zigoz: [ 13  -6   8   2  15  -3   1   3   2  10  20  -9  11   0   7   4   1   5
  -4   8  29 -28  -1  13 -18  -7   6  25 -19   6   5   3 -19  -3   3  29
  20   6  13  -7   9   7   3 -19  -1  10  -8  13  11  -8  -4  -1  19 -12
  11 -27  20 -10   7   2  -2  11   6  25]
zogaf: [-10 -11 -16  25  -6  27   8 -21   2 -25  16 -22  21  -7  17 -15  26  12
 -15 -11   4  -9   8   6   3  -3 -11  -7  -8 -14   6  20 -25 -26  25 -23
   1  17  13 -14   2  -7 -15 -19  -8 -10 -10  -2 -12 -28  -9 -19  22   5
  -8 -28   4 -17  14   7  10  -6   8  -5]
niti: [  2  -9 -57  19 -11  12   9 -12  16  -6  13 -13  22  -1  -1 -10  13  19
  14  -3 -23 -26  21  13  16   3 -15   7 -14  23 -20  13  20  -8  18   2
 -20  14  19 -14   0   2 -32  26 -19  -5   9   1 -41 -31  -3  -1  29  18
 -25 -23  11   6 -10   8   5 -53 -21 -48]
Megog: [  2  -9 -57  19 -11  12   9 -12  16  -6  13 -13  22  -1  -1 -10  13  19
  14  -3 -23  41  21  10  16   3 -15   7 -14 -12 -20  13  20  -8  -3   2
 -20  14  19 -14   0   2 -32  32 -19  -5   9   1 -41 -31  -3  -1  29  18
 -25  -1 -25   6 -10   8   5 -53 -21 -48]
q: [  2  -9 -57  19 -11  12   9 -12  16  -6  13 -13  22  -1  -1 -10  13  19
  14  -3 -23 -26  21  13  16   3 -15   7 -14  23 -20  13  20  -8  18   2
 -20  14  19 -14   0   2 -32  26 -19  -5   9   1 -41 -31  -3  -1  29  18
 -25 -23  11   6 -10   8   5 -53 -21 -48]  niti
at: [8 6]  zogaf, 22
step +1: [-41 -31]  [-40 -30]
step -1: [10]  [9]

boro: [ 13  15 -13  33  17  47   9  20  23]
redek: [  8  29  10   1  22  55 -22   8  -9]
gos: [ 8  6  6  4 17 -3  3 -9 -2]
Fal: [-11  34  36  28  16  27 -11  15  -6]
Bap: [ 24  26 -19  24  25  36   5  14  18]
gef: [-17  24   8  19   3   8 -27 -12  -1]
step -1: [47  9 20]  [46  8 19]
tags:
[-22] -> k672
[9] -> k29
[-11] -> k163
[5] -> k918
[-27] -> k36
[-12] -> k635
key gef 6:   k36
step -1: [8]  [7]
step +1: [3]  [4]
q: [ 8  6  6  4 17 -3  3 -9 -2]  gos

gop: [-10 -45  11 -33 -53  29 -27   0  -8 -17]
pok: [-21 -31  20   2 -20  -3  -7   1  -6  35]
Bip: [-18 -18   1 -42 -18 -43  37 -46 -14  20]
mato: [  1  40 -40 -34  29 -34 -53  34  34  21]
Nutop: [-10 -45  11 -33 -53  29 -27   0  -8 -22]
gapi: [-33 -38 -52  25 -40 -11  -6  -4 -60 -50]
saruv: [ 1 40  1 -6 -4  1  2 -4 -1  5]
tags:
[29] -> k84
[-33] -> k809
[1] -> k202
[-43] -> k296
[-34] -> k318
key gop 5:   k84
q: [  1  40 -40 -34  29 -34 -53  34  34  21]  mato
step +1: [-45  11 -33 -53]  [-44  12 -32 -52]
step -1: [-20  -3]  [-21  -4]
step -1: [ 1 -6]  [ 0 -7]

Mov: [ -3 -16  -4   2  17  22  -7 -16   6 -20  12  23   4  -2 -26 -29  22  24
  -3  24  11  23 -17 -28   9   8   4]
kone: [-44  19  18  18  25  12 -27  35 -17 -31 -39 -33 -16  17 -37  27 -28  11
  -3  24   8  24  22  23   9 -17  -6]
devet: [ -6 -28  11 -31  16 -39 -43  28 -42  10 -45 -10 -45  39 -33 -50 -17 -31
  27 -23  13 -50  20   0  13 -60  18]
kita: [-31 -10 -21  -2 -29  11 -13 -10 -10 -33 -16 -17  -9 -18  -4  37   4 -11
 -58 -21 -18 -12 -15 -39 -34 -14 -34]
Maku: [-17 -34   2  34   0 -11  11 -12   4  -1  12 -25 -25 -12  -7  -4  10 -30
 -21 -33  -4 -11 -10 -11 -30   1   1]
Vero: [ 12 -38 -32 -20 -26  13  -4 -22  28 -35  -8  22   3 -19  -8 -12   8 -16
   9 -18   9 -21 -26 -30 -28 -25  21]
soni: [  9 -11 -32  -3 -26  23   4 -14  13 -23  10  19  23 -27   5  -2  18   8
  12   8  26 -13  -5  -5 -20  -1  11]
Table of tags by key:
[-20] -> k954
[-3] -> k744
[9] -> k900
key soni 24:   k954
at: [ 22  24  -3  24  11  23 -17 -28   9   8]  Mov, 16
q: [ 12 -38 -32 -20 -26  13  -4 -22  28 -35  -8  22   3 -19  -8 -12   8 -16
   9 -18   9 -21 -26 -30 -28 -25  21]  Vero
at: [-11 -30   1   1]  Maku, 23
step -1: [-10 -33]  [-11 -34]
q: [-17 -34   2  34   0 -11  11 -12   4  -1  12 -25 -25 -12  -7  -4  10 -30
 -21 -33  -4 -11 -10 -11 -30   1   1]  Maku

sebe: [-20  46 -10   7]
tiva: [-9  3  8 23]
Talud: [10 -7  3 -3]
toko: [-10   1  40  25]
Memar: [ 56  -3  -6 -10]
Fovif: [-15 -13   1 -34]
pavig: [ 5 29 18 -3]
fira: [-36   4   6  12]
step -1: [-20  46]  [-21  45]
key -> tag
[4] -> k779
[5] -> k335
[-13] -> k700
[1] -> k927
[46] -> k722
[12] -> k372
[-3] -> k520
[-2] -> k813
key fira 1:   k779

dimuz: [  6 -17  -3   0 -17 -11   3   5]
Bevas: [-45  -4  -3  -5  -4   1  43 -42]
lotak: [ 32 -39  -8  17 -14 -14  17   7]
Mudi: [-29  -3 -41 -19  -9  18   6  28]
pel: [ -3  33 -10 -41 -11 -23   6  18]
nen: [ -6   0 -17   5   3  -3   0 -11]
mapo: [-31 -10  -9 -25  -6 -24   0   1]
step -1: [-4 -3]  [-5 -4]
at: [ -6   0 -17   5   3  -3   0]  nen, 0
at: [ -3  33 -10 -41 -11 -23   6]  pel, 0
step +1: [0]  [1]
at: [ -3   0 -17 -11   3   5]  dimuz, 2
step -1: [-31 -10]  [-32 -11]
step -1: [ -3   0 -17 -11]  [ -4  -1 -18 -12]

buti: [ -9  12 -23  32 -26 -17 -27  24  12 -29  -7   9  -1  32  20  14 -32 -40
 -20 -18  15 -15 -32  24]
Zoz: [ 11  -2  -8  15 -12 -27   3 -19   4   2   2  15   4  26 -13  21 -10   6
  -6  21 -16 -15  -7   5]
vib: [ 19   4  10   0  -3   7  31 -18 -11   9 -12  -3  20 -18  -1   3  22  33
  34  18 -21  10  24   6]
Gipe: [-23  11   2  27 -28  -4  52 -24  10  14   5  -1   6   2 -36 -13 -13   2
  18  11  -6   5  34  -4]
Gona: [ 31  -3   0 -18  10 -19 -13 -10 -22 -36 -21  18  24   3 -24  12  13  -6
  -9  21  -1  -6   3 -24]
zubo: [ 11  -2  -8  15 -12 -27   3 -19   4   2   2  15   4  26 -13  21 -10   6
  -6  -7  -8   4  13 -12]
Tage: [  4 -39  22 -25  39  25 -18   6  25  18  29  -6  -6  -1 -16 -18   5 -18
  -2  -8  -1  -7   1 -28]
pifak: [ -9  12 -23  32 -26 -17 -27  24  12 -19  12   9  -1  32  20  14 -32 -40
 -20 -18  15 -13 -32  24]
step +1: [6]  [7]
step +1: [-1]  [0]

